In the rows, 128 means zero.
The same turns and mirrors carry the whole set onto itself, and each row onto the other rows of its family. Which rows share a family with each named row? Give them in list order.
These 16 rows form 4 families of 4 rows each.
j_483: [123 108 112 160 162 124 161 122]
j_934: [147 138 122 160 143 136 134 120]
j_703: [131 126  87 122 165 142 147 136]
j_35: [142 134 127 120 139 118 134 145]
j_658: [125 102 101 153 154 119 160 142]
j_470: [132  97 109 144 158 118 164 119]
j_766: [131 127  96 113 167 120 148 139]
j_867: [153 131 106 127 127 130 140 148]
j_305: [153 109 118 118 132 131 135 142]
j_539: [155 120 129 149 143 138 144 109]
j_55: [136 141  92 130 168 117 153 138]
j_131: [136 122 140 151 138 121 139 121]
j_357: [136 130 100 123 178 123 143 119]
j_519: [151 133 113 113 139 135 131 141]
j_251: [142 117 129 161 135 139 143 121]
j_550: [128 104 102 152 162 145 159 124]

The rest of the family of j_470: j_867, j_539, j_55
The rest of the family of j_550: j_703, j_35, j_131
The rest of the family of j_483: j_766, j_519, j_251

The same turns and mirrors carry the whole set onto itself, and each row onto the other rows of its family. Which rows share a family with each named row? Give them in list order.
These 16 rows form 4 families of 4 rows each.
j_950: [108 122 124 122 122 128 111 120 138 150 125 116 113]
j_777: [137 107 131 137 124 158 119 111 120 130 119 138 149]
j_983: [118 114 139 126 114 138 121 109 111 155 115 135 126]
j_241: [135 141 126 113 118 130 142 123 122 107 137 143 138]
j_235: [134 103 113 169 101 141 131 120 100 137 138 126 126]
j_744: [116 102 105 162 120 137 118 130 131 135 137 108 124]
j_608: [136 144 123 113 116 127 142 124 124 106 141 140 135]
j_888: [130 111 100 168 101 131 125 128 117 134 149 113 114]
j_579: [125 135 114 130 100 118 118 121 126 148 145 117  95]
j_224: [132 143 122 112 119 127 140 126 129 106 140 138 135]
j_301: [135 129 128 133  92 127 129 110  97 151 134 137 108]
j_85: [131 140 125 111 122 130 140 124 128 107 136 139 139]
j_743: [120  95 117 163 118 146 123 121 114 139 126 122 136]
j_432: [150 135 100 144 101 131 118 126 133 120 160 117 111]
j_429: [127 119 111 134 131 143 107 126 153 122 136 114 131]
j_996: [159 125 121 147  95 146 130 111 100 126 144 142 129]

The rest of the family of j_301: j_950, j_983, j_579
The rest of the family of j_996: j_777, j_432, j_429
The rest of the family of j_744: j_235, j_888, j_743

The same turns and mirrors carry the whole set onto itself, and each row onto the other rows of its family. Which rows share a family with each named row? Give them in list order.
These 16 rows form 4 families of 4 rows each.
j_713: [151 134 130 150 134 130 111 126 171 132 121 118 120 115 137 134 124 131]
j_3: [136 139 134 115 133 138  98 161 136 138 131 132 123 122 152 133 106 127]
j_208: [128 114 135 100 128 148  88 127 136 122 125 117 134 125 105 123 116  95]
j_577: [141 115 125 129 105 126 119 120 160 129 118 120 104 113 122 150 133 120]
j_675: [144 109 140 142 115 121 142 135 166 130 113 143 121 110 108 152 132 114]
j_7: [151 153 132 112 115 143  97 110 142 135 130 123 119 122 123 121 128 121]
j_530: [155 133 152 152 140 131 138 140 167 134 116 154 144 113 110 131 124 118]
j_754: [146 121 149 117 104 130 139 128 145 132 118 158 127 114  89 142 136 104]
j_821: [139 138 153 117 139 138 121 173 133 139 128 161 142 121 130 130 106 118]
j_690: [143 127 134 103  94 135 116 114 138 131 123 133 110 117 104 140 137 110]
j_381: [155 151 155 114 122 143 123 124 137 137 126 158 143 120  96 118 128 109]
j_412: [127 101 128 127 140 139  93 135 158 121 119 105 129 120 121 133 113 105]
j_612: [130  95 143 138 149 136 116 149 163 121 113 130 146 118 105 135 113  98]
j_521: [138 145 145 101 129 143 104 160 123 139 133 148 132 125 135 126 108 118]
j_621: [137 130 142 132 143 133 116 173 147 138 126 144 132 119 147 137 105 127]
j_760: [131 109 151 111 137 146 112 141 140 123 119 142 152 122  88 124 116  89]

The rest of the family of j_412: j_208, j_612, j_760
The rest of the family of j_577: j_675, j_754, j_690

The same turns and mirrors carry the whole set onto itself, and each row onto the other rows of its family. Which rows share a family with each named row? Give them in list order.
These 15 rows form 3 families of 5 rows each.
j_906: [110 141 153 121 150 116 144 141 113]
j_322: [122 120 120 150 119 134 152 109 119]
j_531: [127 116 116 145 124 125 143  99 129]
j_243: [116 142 142 115 145 106 126 123 140]
j_598: [135 136 117 129 132 142 138 132 151]
j_318: [129 136 127 135 134 150 155 148 128]
j_862: [144 122 119 121 153 123 129 122 148]
j_358: [127 106 126 145 142 119 151 107 105]
j_216: [143 112 130 121 168 119 140 131 122]
j_147: [131 108 121 141 139 117 142  98 120]
j_444: [122 114 126 150 130 131 157 113 104]
j_286: [115 136 149 115 158 104 133 129 124]
j_665: [135 122 135 130 157 136 155 147 109]
j_576: [105 151 148 125 134 125 143 141 125]
j_757: [110 152 140 120 132 119 133 130 142]

The rest of the family of j_318: j_598, j_862, j_216, j_665
The rest of the family of j_322: j_531, j_358, j_147, j_444

